Each named move below is a turn or a mirror, shown by a few rows before and after it. Which moves, in which order, take the first row of each later pair to the second? The first pair is answered.
move saku:
|   36 |   22 |  -56 | -217 |  -82 |   30 |   62 |  -38 |   -4 |  -47 |  -36 |    4 |   39 | -159 |   37 |  -54 | -> |   53 |   21 |  -39 | -222 |  -94 |   27 |   88 |  -24 |    0 |  -39 |  -39 |    3 |   36 | -135 |   56 |  -65 |
|  122 |  -75 | -231 |   43 |  106 |    9 |   38 |  230 |   52 |  -12 |  113 |   85 | -103 |   28 |  101 | -139 | -> |   73 |  148 |  127 |  134 |   -8 |  283 | -139 |   44 |  -53 |  -67 |   16 |   31 |   41 | -154 |  -86 |   12 |
|  -12 |  230 |  -84 | -138 |  207 |  187 | -227 |   53 | -154 |  -37 |  -15 |  238 |  -61 | -230 |   64 |  -53 | -> |   13 |  138 | -220 | -153 |  243 |   69 | -170 |  117 | -132 |  -41 |   33 |  261 | -127 | -149 |   99 | -119 |
move mol:
|   64 |   70 | -196 | -540 |  -75 |  146 |  104 |   67 | -143 | -195 | -100 |   33 |  215 | -137 |   38 | -187 | -> | -229 | -180 |  -99 |   13 |  -90 | -283 |   21 | -152 |  -13 |  283 | -316 |  243 |   81 |   11 |  201 | -277 |
|  -57 |  121 |  138 |   49 |   22 |  128 |  -39 |  -19 |   46 | -111 |   44 |  -55 |  -65 |    9 |  -83 |   56 | -> |  -66 |    4 |   40 |  -37 |  -34 |  -77 |   88 |   35 |  154 |  -54 |   42 | -118 |  -69 |  127 |  -54 |    0 |
|  -41 |  122 |   62 | -160 | -101 | -149 |   21 |  -58 |   28 |  132 |  -76 |    1 |  321 |   54 |   11 | -109 | -> |  -53 |  166 |  135 |  -61 |  -36 |  -52 | -111 | -101 |  -21 |  135 | -113 |   59 |  280 |  -24 |  -11 |  -69 |
move fopop:
| -72 | 198 | -19 |  -4 | -13 | -53 | -68 | 103 | -24 | -40 | -61 |  99 | 126 | -37 |  60 |  50 | -> | -95 | 184 |  54 |  42 | -26 | -63 | -71 |  64 |  28 | -41 | -58 |  60 | 108 |  -7 |  25 |  88 |
|   -8 |  -89 | -107 |  -87 |   34 | -236 |  144 |    7 |   67 |   17 |   25 |   51 |  -19 |   77 |   -5 |  -75 | -> |   38 |  -52 | -133 | -172 |   28 | -172 |   98 |   10 |  -17 |   19 |  -41 |  120 |    9 |    0 |   19 | -129 |
|  -7 | -15 |  43 | -33 | -16 | -33 | -36 |   0 |  96 | -21 | -38 | -25 |  90 |   3 |   0 | -16 | -> |  -5 | -49 |   0 |  -6 | -32 | -37 | -21 |  14 |  99 | -31 | -10 | -37 |  57 |  12 |  10 | -45 |
| -170 |  177 |  252 |  -55 | -237 |  175 |  144 | -183 |   66 | -151 | -106 | -234 |  180 |  -61 |  -77 |  173 | -> | -190 |   17 |  165 |  114 | -166 |   -7 |  240 |  -66 |  266 | -129 |  111 | -344 |    4 |  160 |  -72 |  174 |
Then:
Between the rows of a pair lie 2 to 3 moves.
|  -95 |   36 |  196 |  193 |  -44 |   14 | -115 | -156 |   22 |   91 |  -96 |   17 |   40 |  -24 |  -23 |   31 | -> |  135 |  -49 | -104 | -107 |  109 |   41 |   56 |  154 |   77 | -113 |  168 |  -82 |  -57 |   72 |   -2 |  -16 | -> fopop then mol then saku
| -210 |   44 |  324 |  352 |  -54 |   12 | -161 | -181 |    2 |  108 |  -63 |  -13 |   44 |  -65 |  -76 |  104 | -> |    2 | -157 | -285 |   45 |  175 | -232 |  -34 |  109 |  -45 |  167 |   26 |  221 |  -86 |   48 |  223 | -203 | -> saku then fopop
|  -15 |  -51 | -228 | -181 | -126 | -172 |   63 |  -60 |  -35 |  211 | -200 |  163 |  135 |   29 |  153 | -144 | -> |   58 |  -24 | -298 |  -85 |   52 |  -56 |  -35 |   -5 | -168 |  173 | -146 |  257 |   66 |  -52 |  177 | -133 | -> mol then saku
|   -1 |  -34 |   -8 |   27 |   42 | -152 |  -71 |  115 |  -19 |  -57 |  153 |   74 | -159 |  190 |  112 |    6 | -> |   -3 |  122 |  207 |  -35 |  -56 |   46 | -157 |   73 |  -88 | -191 |   97 |    3 |  -45 |   62 |   21 |  115 | -> mol then mol then saku
|   74 |  -39 | -191 |  -91 |   -1 |  111 | -107 |  -20 | -128 |   46 |  -45 |  195 |  -21 | -152 |  212 |  -95 | -> |   14 | -198 | -246 |  -64 |  -34 | -100 |   -3 |   -1 |   19 |   78 |   17 |  115 |  -64 |   -2 |  247 | -143 | -> saku then fopop then saku
|  110 |   31 |  -18 |  -69 |  121 |  215 |   54 |  167 | -118 |  -94 |  113 |  -10 |   82 |   14 |  -51 |  134 | -> |   84 |   27 |   -3 |  146 |  183 |  206 |  -25 |   99 | -141 |   13 |   65 |   89 |   28 |  -13 |  -13 |  142 | -> saku then mol then mol
| -110 | -212 |   12 |  213 |  -58 | -248 |   24 |  -38 |   13 |  112 |  -94 |  -34 | -102 |   73 |  -56 |  -51 | -> |   30 |    3 |  120 | -105 | -116 |  143 |  -10 |   16 | -131 | -206 |  -38 | -182 |   33 |  -68 | -238 |   91 | -> saku then mol
|  -37 |   78 |  132 |   23 | -142 |   13 |   -8 |  -91 |  -17 |  -24 |  -69 |  -80 |   52 |  -57 | -129 |   21 | -> |  -79 |   55 |  141 |   59 | -169 |  -45 |    0 | -109 |   15 |    8 |  -75 |  -59 |   49 |  -36 |  -91 |   28 | -> mol then mol
|  270 |  -82 | -227 |  118 |  293 |  -80 |  -29 |  266 |   38 |   63 |  199 |   21 | -329 |  212 |   48 |   88 | -> |  309 |  -46 | -206 |   53 |  294 |   17 |  -45 |  289 |    8 |  -27 |  218 |    7 | -322 |  156 |   14 |  109 | -> mol then mol
|   78 | -253 |  -96 | -393 |  -70 | -132 |  234 |    2 |    1 |  -58 | -248 |  -40 |   13 |  171 |   56 | -167 | -> |  -90 | -263 |  153 |  330 |  126 | -100 |  -78 | -163 |   -2 |  173 | -284 |   77 | -175 |  161 |   61 |  -47 | -> mol then fopop then fopop
| -135 |   -1 |  312 |   92 | -176 |   98 | -122 | -141 |   46 |  -44 |    9 |    8 |   -1 |  -62 | -166 |   31 | -> |   10 | -180 | -193 | -165 |    3 | -111 |   16 |   61 |   21 |   12 |   90 |  211 | -120 |   47 |  110 | -226 | -> saku then fopop
|  -38 |   35 |   50 |   -2 |  -94 |   32 |  -80 | -120 |  -31 |   71 | -178 |  124 |   72 |  -71 |   26 |  -51 | -> |  -23 | -109 |  -97 |   20 |  -42 | -139 |   44 |  -45 |   93 |   89 |  -94 |  112 |  -28 |   81 |   89 | -118 | -> fopop then saku then fopop
